rotation steps, each row followed by its count of steps:
The counts run from 0 to 299.
[-31 -14  17 -19 -37 -14  -1 -18  23  15 -35   0  48  17  47  -9  10  29
  -7  -3  14  11  -6  -7  14  11 -22 -24 -31  32 -23   7  53  15]
168
[ 13  34  -9  32  -9  13  12  11  40   9  10  -6 -23  23  37  14 -40 -66
  39 -10  -6   1 -10  17 -28  -3  18  29  -6  20 -29 -12  -2 -13]
33
[-33  51 -19   0   3  -7  -2 -20  27  43  -6  -5  13  30  27  33 -17 -21
 -11 -30   7  26  -8   9 -17  11 -13  11 -19   1 -35 -47  25 -23]
86
[-49 -24  34  15 -33 -12  19  18  44 -23 -32  -6  28   5  28 -36  14  10
  27  -2 -11  -8  -1 -15  13   0  26  -2  -7  12  -1  12  41  46]
223
[-58  13  15 -11 -17   2 -18  33  23  -9  32  31  41  24 -23  16  33  27
 -34  34  10  -6 -11  23 -14 -20 -35 -33   8 -10  -6 -10  13   5]
79
[-23 -43   5  10   7 -24 -26   5  -3 -19  19  18   9 -38 -40 -23  21  39
  11 -11 -32 -13   0  -7  20   0 -14  25   9  52 -25   8  29  36]
104
[-11 -14  -5  17  28   8  -8  42   5 -37  39   6   3 -32  -5  42  39  45
  28 -16 -20 -16  -3  29   4   5   2  17   5 -37   2 -25 -30  19]
189
[-16 -15  -1  -1  39  -3 -11  23  11 -37  25  -3  16 -25 -17  53  45  41
  14 -30 -19   1   3  28  20  11 -16  32  11 -28   9 -14 -26  23]
190
[  4 -18 -14   0  29  30 -29  -8 -22  18  32  37  31  28  -3  32 -12  18
 -35   2 -17 -12 -58  -4 -17 -12  20   5  20  33 -22  -9  11 -40]
202
[-12  -5  28  -5 -22 -19  -2 -35  -6  28 -16 -19  36  17  33  -4 -20 -23
   2   9  25   1 -38 -42 -13 -12  12 -11  27  49 -27   7  44 -15]
114
[ 32 -33  15  11 -22  24 -13  26   8 -53   9  27 -20 -12  -5  16  -4  12
  35   4 -46 -18 -11  -2 -16   9  24  -4 -22  33   5  31 -41  13]
215
[ 30  17   9 -11 -34   1  -5  -2 -17 -42  -6  13 -21 -28  14  41 -15  23
  32 -23 -27   0 -15   2 -25  19  27 -26 -35  -5   9 -23 -56  -5]
271
[ 34  12   5  -6  39  30  -1  16  -1 -56  27  -3 -14 -25  40  36   2  15
  15  -7   2 -18  -1  53  17  10   2  43  -1 -33   8   4 -25   6]
245
[ -7  29 -11 -11 -31 -12  -7 -34   7  30 -23  15   5  24  33   4 -42 -12
 -10 -14  -1  20 -15  -3 -21  17  -1  -5 -46  43 -46 -16  35 -21]
263
[ 24  19  12  -1 -27  24 -20 -48 -11  21 -18 -22  -4  -8  49  -7 -65  -8
  18 -32  27   6   4  -6  19   6  -2   5  -5  46   1  -9  27 -15]
60
[ 32  26   3   5  11  48 -35  11  -1 -27  51   0 -29 -22 -18  22 -24  -1
  20 -17   2 -14  18  39  15 -11 -26  26  13   4  34  -8 -37  -4]
242
[  3 -33  29  -9  -5  -6  18  17  28 -55 -38  -5  13  -4  35  21  26  18
  32  -8 -33  -4 -14  -2   2  25  38  13 -22  -5   2  38 -19  36]
219
[  2  53  17 -25 -32  -8  -7 -27  10   5  -2 -32   6   7  17  70 -19 -16
  19 -20  23  21 -11  -1 -29   6  -8 -28   3 -15  12 -31 -38 -20]
178
[ -9  -3   5   1  17 -53   8 -17   2 -37  -2 -11 -19 -52  -7   2  12  -2
  37 -33 -23   1  12   0  19  18  -3  56  -3  13 -33   3  14  34]
100
[-21 -38   0  28   6 -32   4  11 -11 -33   8   1  -8 -52   2 -30  12  23
  38 -12 -17 -19  -7  -3  19   2  18  36  -4  27 -39  -7  36  36]
102
[-49   2  29 -11  22  14 -11  32  47 -38  12  13  35  24 -38  25  39  14
 -24  -1 -13  -8  -1  18  15  -5   8  15  26 -30  31   8  -8  23]
135
[ -7  10  -5 -43   7   3 -16 -25   2   5 -20  31  40  38  20  40   2  24
 -54  -1  -7  14 -34  13 -10  21  -7   1 -32  17 -29  11  22 -25]
259
[ -3  51  -9  10  -5  -9 -29  -2 -15 -13  51  23 -37 -26 -47  23 -32 -20
   6 -12 -16  -6 -13   7 -33 -14  12   4   6  12  -9 -45 -24 -22]
92
[ -9   0  18  35 -21   3  19  41  57 -25   4 -28 -13  -5  39  -7   4 -30
  65  -5  -6  -6  14  18   0  -8   5  23  -7  -3  -2   6  -6  37]
128
[-46   0   8  -4  33  25   5  16  41 -14  -8   7  48  35  19  28  32  26
 -30 -15 -13  -4 -18  20  17  10  30  26   8 -41  12 -13  16   7]
137
[  5 -31  20 -36 -10   7  -3  11  -8 -60 -13  23  31 -11  27  15  30  65
 -13  11 -12 -16 -20  13   7  19  -2  -6 -30   6  -5  33   1  21]
163
[-10  30   5 -52   3 -25  -6 -39   3  -1 -26  22  32  35  15  33  -5   0
 -51   7   9  21 -27  -3 -15  14  -8   3 -25  21 -35  12  27 -22]
260
[  5  38  21 -29 -12 -20 -18 -49 -28 -11  -5  -5  -4 -14 -17  56 -30   5
  -2 -27  -4  15 -32 -27 -25   8  32 -18  12   3   2 -27 -26 -26]
1
[-49 -13  -4   5  42 -37   2  -1  19  12   9 -13  35  -6  -6   5  32   6
  -6 -18   2   3   0   5  25   0 -24  57  24   8 -40  -6  48  22]
195
[-12  26   2  39 -28  -3  -2  30  12 -10  37 -14 -28 -42  15   2  -8 -12
  62 -22   6 -15  14  17 -10 -15  -5   2  -5  -4  -8 -51 -12  17]
184
[-28  26  40 -11  -4  31  -7 -17  13  -2 -10  -9  38  34   9  35 -14  11
 -29  -6  22  -1 -32 -16   0  -7  37 -23  36 -23  40 -19   7 -22]
231
[ 12 -25  14 -16 -16   9 -32   9 -11 -60  18  32  -5 -31 -22 -16  10  39
   6   7 -21 -17  13  21  16   8 -27   4 -26  36   1  42  -3  28]
160
[-47  12  29 -14 -59 -21  -6  -5  15  15 -10   9  40  17  15 -20 -10   3
  -9  21  31   3 -10 -18  -6 -16 -17 -42 -10  37 -20  -6  51   6]
170
